Named turns come first, each shown by rows before and after it. Which turns, in which order, take the first row of each pair that follows to the second? Write the first one first, as in the answered first pair.
q_919 (before |-> after):
[-1.41 -0.24 -1.96 -0.34 -0.49  1.14 -1.12 -0.73 -0.84  2.38  0.19 -1.14
 -0.78 -0.70 -0.17  1.53 -0.74 -0.84  0.30 -1.83  0.34] |-> [-1.10 -0.03 -2.28 -0.33 -0.71  0.87 -0.36  0.04 -1.04  1.95  0.00 -0.43
 -0.98 -1.60 -0.21  1.85 -0.06 -0.38  0.55 -2.12 -0.28]
[ 0.54 -0.25  1.53 -0.54  1.36 -0.03 -2.36 -0.94  0.94 -0.50  0.08 -1.39
  1.96  2.67  1.42 -1.39 -1.18 -0.68 -1.54  2.36  0.90] |-> [-0.82 -0.70  1.67 -1.70  0.87  0.94 -2.55 -1.79  0.51  0.04  1.64 -0.67
 -0.17  1.22  1.75 -1.30 -2.06 -0.62 -0.95  2.10  0.79]
[-2.57 -0.40 -0.44  0.16  0.39  2.14 -2.41 -0.34  0.69 -0.26 -0.60  1.33
 -1.05 -2.13 -0.18 -1.09 -1.72  0.64  0.91  1.06  0.23] |-> [-2.31 -0.10 -0.77  0.71  0.01  2.00 -1.71  0.21  0.56 -0.47 -0.82  1.83
 -1.21 -2.78 -0.17 -0.99 -0.91  1.08  1.22  0.48 -0.67]
q_318 (before |-> after):
[-2.70 -0.97  0.05 -0.38  0.23  1.03 -0.74 -0.81 -0.08  1.82  1.74 -1.32
 -0.91  1.02  0.29 -0.62 -1.28 -0.26  0.02  0.16  2.53] |-> [-1.70  0.21 -1.23 -1.00 -1.03  0.63  1.67  1.39 -1.23  1.91  1.89  0.56
 -1.98 -1.75  0.23 -0.17  0.60  0.53  1.22 -1.12 -0.01]
[ 0.75 -0.41 -0.35  0.05 -0.24 -0.26  1.23 -0.20  0.19  0.82 -0.13  0.76
 -1.25 -0.09  1.11  0.86  0.31 -0.15  0.40 -0.01 -0.36] |-> [ 0.95 -0.38 -0.02  0.77  0.34  0.32  0.92  0.35  0.45  0.37 -1.91  0.42
 -0.24 -0.15  1.16  0.30 -0.23 -0.10 -0.35  0.28  0.42]
[-0.03 -0.49 -1.00  0.11  0.35  0.38  0.61  0.82 -0.56 -0.29 -1.44  1.20
 -0.88 -2.82  0.48 -0.19  0.44  1.40  0.47  0.02 -0.71] |-> [-0.65 -0.66  0.20  0.65  1.54  0.54 -1.44 -0.79  0.15 -0.41 -2.18 -0.73
  0.17 -0.40  0.59 -0.83 -1.38  0.78 -0.67  1.29  1.36]
q_275 (before |-> after):
[ 0.62  0.34 -1.19 -0.47 -0.58  0.26  1.08  1.96 -0.29 -0.51 -0.79  1.94
 -0.57 -1.76 -0.06  0.24  1.00  1.16  0.58 -0.73 -1.45] |-> [ 1.12  0.47 -0.92 -0.06 -0.88 -1.20  1.62  1.62 -0.45 -0.51 -0.15  1.20
 -0.32  0.00 -0.63  0.50  1.44  0.15  0.82 -0.52 -2.02]
[ 0.80  0.79 -1.22 -1.17 -0.30  1.25  0.05  0.53 -0.90 -1.11 -0.14  1.82
 -0.56 -2.09  0.71  0.14  0.22  1.08 -0.13 -0.79 -0.96] |-> [ 1.44  1.19 -1.23 -0.83 -0.91 -0.20  0.77  1.11 -0.88 -1.16  0.18  1.65
  0.01 -1.52  0.18  0.65  0.99  1.35  0.12 -0.37 -1.75]
[ 0.48  0.38 -0.90 -0.94 -1.65 -0.19  1.45  1.24 -0.96  0.09  0.11  1.34
 -1.33 -1.86 -0.03  0.45  1.09  0.17  0.51 -1.55 -1.69] |-> [ 0.81 -0.05 -0.90 -0.51 -2.13 -1.27  1.88  1.08 -0.71 -0.07  1.17  1.28
 -0.94 -0.71 -0.15  1.07  1.52 -0.54  0.63 -1.31 -2.04]
Pairs:
Each pair is 2 to 3 turns apart.
[ 0.66  0.74  0.92  0.37 -0.02 -2.02  0.37 -0.21  0.63 -1.20 -1.80 -1.72
  2.70  3.30 -0.65 -0.90 -0.24 -0.46 -1.34  1.52  0.66] |-> [-0.06  0.08 -0.19 -2.16 -2.51 -1.96  1.87 -0.90 -1.13  0.63  3.54 -0.12
 -1.19  0.76 -0.76  0.52  1.09 -0.97  1.20 -0.32 -1.34]	q_919, q_318
[ 0.48 -0.62  1.04  1.36  1.85 -0.74 -2.77 -2.15  0.98  0.70  2.49 -3.49
  2.41  6.89  0.67  0.06  2.19 -3.22 -3.98  1.92  3.20] |-> [-2.04 -1.60  0.69 -1.58  2.26  4.55 -4.44 -2.84 -0.28  1.86  4.57 -0.96
 -3.00  1.01  1.58 -0.57 -0.32 -2.09 -2.59  0.23  4.31]	q_275, q_919
[ 0.44  1.60 -1.59  0.66 -1.38  0.41  0.66  1.60  0.98 -0.31 -3.31 -0.20
 -0.08 -0.08  0.22 -1.46  0.52  1.52 -0.25 -0.57 -3.08] |-> [ 0.45  1.59 -2.05  0.18 -2.13 -0.08  1.29  1.63  0.83 -0.07 -1.96 -0.18
 -1.15 -0.66  0.00 -1.02  1.07  1.13  0.13 -0.77 -3.80]	q_318, q_318, q_318
[ 1.03  1.55 -0.29  1.61  1.05  0.93 -1.67  0.85  0.13 -0.31 -4.69  0.89
  0.31 -0.24  1.34 -1.25 -0.09  1.31 -1.16 -0.20  0.56] |-> [ 1.15  0.70  0.99  1.78  0.44 -1.29 -1.91 -1.20  0.07  0.66 -2.02 -1.49
  1.32  3.63  0.71 -0.25  0.49 -0.43 -1.41  1.01  0.64]	q_275, q_275, q_919
[-1.45 -0.10 -0.71 -1.66 -1.50  2.17  0.12  0.95 -0.65 -0.13 -0.76  1.18
 -1.44 -4.32  1.15 -0.03 -0.83  2.12  0.90 -0.85 -0.97] |-> [-0.16  0.99 -1.00  0.13 -0.92  0.26  0.94  2.61  0.37 -1.45 -3.84  0.53
  2.26 -2.28  0.39 -0.06  0.59  2.18 -0.22  0.10 -1.72]	q_919, q_919
[ 0.49  0.52 -0.90 -1.93  0.03  1.45 -1.39  1.18  0.93 -0.32 -2.83  1.71
 -1.49 -3.42  0.01  0.31  0.44  1.23  0.57 -0.28 -2.23] |-> [ 2.27  0.91 -0.88 -1.33 -1.36 -2.57  0.42  1.13  0.95 -0.08 -1.13  0.65
  0.34  0.10 -0.63  1.53  2.46 -0.15  0.55 -0.08 -3.99]	q_275, q_275
[ 1.69  1.56 -1.05  0.31  0.27 -1.36 -0.11  2.59 -0.06 -1.70 -2.13  0.40
  2.14 -0.92 -0.43 -1.02  0.05  0.17 -1.85  0.60  0.11] |-> [ 1.66  1.21 -1.36  0.40 -0.77 -1.63  0.75  2.53 -0.79 -1.30 -1.10  1.02
  1.38 -1.76 -0.37 -0.63  0.80  0.43 -1.44 -0.10 -0.91]	q_318, q_318, q_318
[-0.68 -1.63  2.08 -1.37  0.61  5.47 -1.98 -2.19  0.34  0.39  0.35  0.27
 -1.55 -3.13  1.80 -0.07 -3.50  0.33 -0.02 -0.19  3.89] |-> [ 0.36 -0.24  0.07 -1.86 -1.21  4.01  1.46  0.73 -1.45 -0.06  1.21  3.17
 -2.46 -5.99  1.54  0.85 -0.16  0.94  1.75 -2.21  0.05]	q_318, q_919
[-1.53 -1.14 -1.65 -1.25 -0.06  3.17 -1.12 -0.48 -1.11 -0.47 -0.91  2.69
 -2.16 -4.28 -0.12 -0.47 -1.57  0.33 -0.18 -0.84  1.80] |-> [-1.41 -1.47 -0.62  0.12  1.33  2.89 -2.38 -1.56  0.44 -0.54 -3.02  0.63
  0.13 -1.05 -0.10 -1.00 -2.92  0.08 -1.61  0.82  3.67]	q_919, q_318
[-0.90 -0.80 -0.11  1.54 -2.14  0.25  1.32  0.90 -1.07 -0.64  3.36  2.32
 -1.76 -3.90  0.03 -0.10  1.25  1.57  0.74 -1.41 -1.11] |-> [ 0.22 -0.06 -0.14  3.25 -2.68 -1.96  2.51  1.84 -0.99 -1.16  1.98  1.81
  0.77 -1.88 -0.48  0.30  2.82  1.42  0.22 -0.69 -2.01]	q_275, q_919
